One turn moves every row onto another: examples first, then more rows asked:
J803: [ 0.24  0.99 -1.04  2.93 -1.27  0.80 -2.08 -1.56  2.20  1.39  0.53  0.80
  2.45 -2.67 -0.92 -0.65 -0.43]
J5: [ 0.35  1.24  0.98  4.02 -0.63 -2.28 -2.52 -0.47 -0.29 -0.16  1.30 -1.43
  1.43 -2.19 -0.74  2.17  0.27]
J863: [-2.36  1.44  0.52 -1.11 -1.30  0.99  0.13 -1.82  1.10  1.80  0.86  1.51
  2.74 -1.06 -2.64 -1.38 -0.23]
J569: [ 1.55  0.28 -0.34  0.35  0.06 -3.41  0.59  0.66 -0.30  1.75  2.30  0.41
  1.74 -2.89  1.32 -1.12  1.94]
J661: [-1.11  2.26  1.43 -1.12 -2.51 -2.24 -0.73  0.71 -1.39  4.14  0.40  1.26
 -0.99  0.39 -1.67  0.79 -0.26]
J93: [-0.13 -1.55  1.04  2.40  0.77  0.06 -1.93  0.95 -0.27 -1.75  0.50  0.26
 -4.14 -0.23  0.92  1.06 -0.19]
J926: [-1.58  1.58  0.60 -2.30 -1.51 -2.13  1.39  2.30 -1.05 -0.48  0.82  1.00
 -2.40 -0.03 -1.36  0.67  1.56]
J985: [-0.01  2.45  0.81  0.87 -2.81 -1.77 -0.01  1.49 -1.83  2.82  3.07 -0.74
  0.14 -1.78 -1.76 -0.72  0.37]
J69: [ 1.26 -0.64  2.13  3.86  0.31  0.10 -1.99 -1.96  0.52  0.86  0.81 -0.73
  1.81 -1.93 -1.35  1.80 -1.18]
J811: [ 0.25 -0.38 -0.82  2.02  0.56 -1.48 -1.81  1.43 -0.67 -2.48 -0.76  0.90
 -3.36 -0.31  0.98  1.37 -0.33]
J324: [ 1.60 -0.78  2.52  1.96 -0.10  0.88 -1.00 -2.88 -0.28  2.10 -0.97  0.76
  1.65 -0.05 -0.56  1.61 -1.93]
J263: [ 1.10 -2.77  1.43 -0.45  1.87 -1.60 -0.70 -1.15  1.08  3.34  1.43  1.35
  0.43 -1.35 -0.31  0.10 -1.27]
J732: [ 0.40  2.75  0.80  2.46 -1.42 -3.99 -0.24  0.67 -1.96  0.61  0.82 -0.40
  1.13 -0.97 -0.31  2.09  0.63]
J20: [ 0.62  0.49 -1.60  2.14  2.11 -2.90  0.40 -0.64  1.31  1.96  0.87  0.75
  1.25 -3.55  0.06  0.75  1.54]
J383: [ 0.61 -0.59  1.52 -0.57  1.90 -1.86  1.82 -1.33 -0.12  4.69  0.80  0.96
 -0.41 -0.21 -0.18  0.07  0.30]
J82: [ 2.25 -0.91  2.19  1.29 -0.73  1.37 -1.14 -1.55 -1.12 -0.74 -1.79  0.11
 -2.11 -0.07  0.62 -1.66  0.44]
J741: [-2.82  0.34  1.13 -0.27 -0.98 -0.67 -0.54  0.75  0.72  1.07  3.39  1.21
  1.82 -2.21 -3.60  0.40 -0.86]
J603: [-2.75  0.83  0.65  0.46  0.10  1.20  1.12 -0.70  0.46  1.91  2.07  0.84
  1.86 -1.97 -4.03  0.04 -0.35]
J673: [-0.96 -0.23  0.77 -2.81 -1.07 -0.64  1.79  1.12 -0.12  0.17 -1.03  3.66
 -1.79  0.90 -1.24  1.24 -0.43]
J609: [-0.04 -1.93  0.18 -1.51 -0.77  1.52  0.97 -0.73  2.26 -0.68 -1.35  4.02
 -0.43  0.09 -0.82  0.36 -1.69]
J807: [ 0.55 -0.03  0.14  2.42 -1.10 -3.26 -2.31  1.58 -0.62 -1.82 -0.97  1.07
 -2.75 -0.84  1.04  0.60  0.23]
J25: [ 1.69  0.33 -1.67  1.13 -0.08 -1.06 -0.59  1.26 -1.69 -2.53 -1.72  1.28
 -2.37 -0.70  1.64  0.46 -0.14]
J188: [ 0.02 -1.26 -0.76  1.02  0.29  2.40  0.14 -1.55  2.84 -2.31 -0.07  1.63
  0.26 -1.56 -1.21 -0.62 -0.65]
J946: [-1.80  1.69 -0.31 -0.16 -0.64 -0.31  0.43  1.96  0.40 -1.79  3.07 -0.72
 -1.80 -2.20 -2.17 -0.78  1.32]
J437: [-1.21  1.84  0.01 -0.15 -0.72 -1.28  0.70  1.67 -0.22 -1.89  2.52 -1.14
 -1.92 -2.14 -1.98 -0.30  2.20]
J971: [ 2.05  0.09 -0.53  0.17 -0.78  0.62 -0.09  0.39 -2.27 -2.01 -2.02  1.52
 -2.07 -0.64  1.85 -0.56  0.81]
J390: [-0.60  0.49 -0.84  1.71  0.22  1.35  0.38 -0.16  1.90 -2.89  1.77 -0.79
 -0.63 -2.83 -2.00 -0.92  1.29]
J636: [ 0.50 -1.77  1.82  1.89  0.54  1.79 -0.71  0.09 -1.34 -0.96 -0.20  0.25
 -3.71  0.01  0.78  0.19  0.96]
J190: [ 0.16 -1.42 -0.10  0.69  1.77 -2.47 -2.47 -1.83  2.80  2.17  0.52  0.84
  0.79 -2.57  0.08  0.51  0.11]
J482: [ 0.83 -1.60  1.67  3.75  0.18 -1.29 -1.59  1.72 -1.15 -1.46  0.39  0.27
 -3.34 -1.96 -0.25  1.12 -0.01]
J747: [-1.00 -0.90 -0.66  0.09 -0.24  3.14  0.37 -1.34  3.11 -1.33 -0.10  1.83
  0.18 -1.51 -0.97 -1.39 -0.32]
J441: [ 1.77 -0.79  1.27  0.80 -0.12  1.92  0.08 -0.45 -2.17 -1.20 -1.29  0.50
 -2.88 -0.07  1.25 -0.92  1.43]
J736: [-2.36  1.91 -0.44 -2.38 -1.56 -1.84  0.77  2.07 -0.39 -0.66  1.20  1.15
 -2.76 -0.57 -1.53  0.33  1.19]
J200: [ 0.93 -0.92  2.17  3.43  0.89  1.13 -1.30 -0.90 -0.75 -0.55 -1.11 -0.55
 -3.45 -0.95 -0.60  0.12  0.81]
J507: [-1.43  0.58 -1.02  1.74  0.35  2.09  0.77 -0.02  1.93 -1.84  2.17 -0.21
 -0.73 -2.63 -2.00 -1.09  0.77]
J658: [ 0.71 -1.30 -0.31  1.47 -1.65  0.80 -1.47 -0.72  1.39  2.19 -0.08  3.27
  1.98 -2.01 -1.17  0.75 -2.73]
J539: [ 0.00  3.02 -0.88  3.63 -1.09 -0.11  0.35 -0.08  0.08  1.67  2.13 -0.96
  1.30 -2.86 -1.89 -0.84  0.87]
J364: [ 0.27  1.14  0.91 -1.14 -0.21 -3.06  0.68 -1.11 -0.07  3.30  0.76  0.34
  0.41 -0.39  1.32 -1.49  1.92]
J349: [-1.73  0.29 -0.39 -2.81 -1.20 -0.46  1.94  1.43 -0.40  0.23 -0.53  3.68
 -1.94 -0.30 -1.41  1.03 -0.49]
J106: [-0.97  0.92  0.01 -1.57 -1.92 -0.35  1.08 -0.12  0.12  1.21  1.33  2.65
  3.49 -1.62 -2.26 -1.21 -1.50]
J760: [ 1.54  1.18 -0.84  2.16 -0.74 -2.32  0.27  0.96 -1.63 -1.12 -2.74  1.77
 -2.25  0.18  1.32  0.53 -0.09]
J973: [-0.47 -1.62 -0.20 -2.15 -1.05  1.86  1.03  0.21  1.33 -0.56 -0.60  4.26
 -0.19 -0.70 -0.77 -0.18 -1.48]
J154: [ 3.19 -0.37  0.58  1.23 -1.07  0.06  0.88  0.06 -2.67 -0.88 -2.14  1.69
 -1.50 -0.20  1.26 -1.07 -0.59]
J868: [ 1.34  1.97  1.72  0.35 -2.29 -3.25  0.67  0.22 -2.68  1.94 -0.27  1.12
  1.44  0.34  0.41  1.76 -0.54]
J28: [-2.00  2.17 -1.10 -0.48 -0.85 -1.68  1.49  0.59  0.27  1.82  0.83  3.14
  2.54 -1.48 -2.72  0.86 -1.12]
J360: [ 1.71  0.40  2.59  0.11 -1.55 -1.10 -0.06 -1.85 -1.74  2.44 -1.54  1.44
  1.44  1.24  0.19  1.12 -1.59]
J734: [-3.47  2.32 -0.37 -0.64 -1.30 -2.21 -0.84  0.44  1.22  1.45  1.69  1.72
  1.73 -1.38 -2.76  0.38 -0.49]
J239: [-0.13  0.01  0.47  0.11 -1.14 -0.43  0.03 -0.04 -0.16  4.45 -0.85  3.44
  0.08 -0.37 -2.17  2.10 -2.32]

J239 goes to J661
J324 goes to J360
J734 goes to J741
Where do these go?
J946 goes to J507
J25 goes to J811
J154 goes to J760
J263 goes to J383
J437 goes to J390

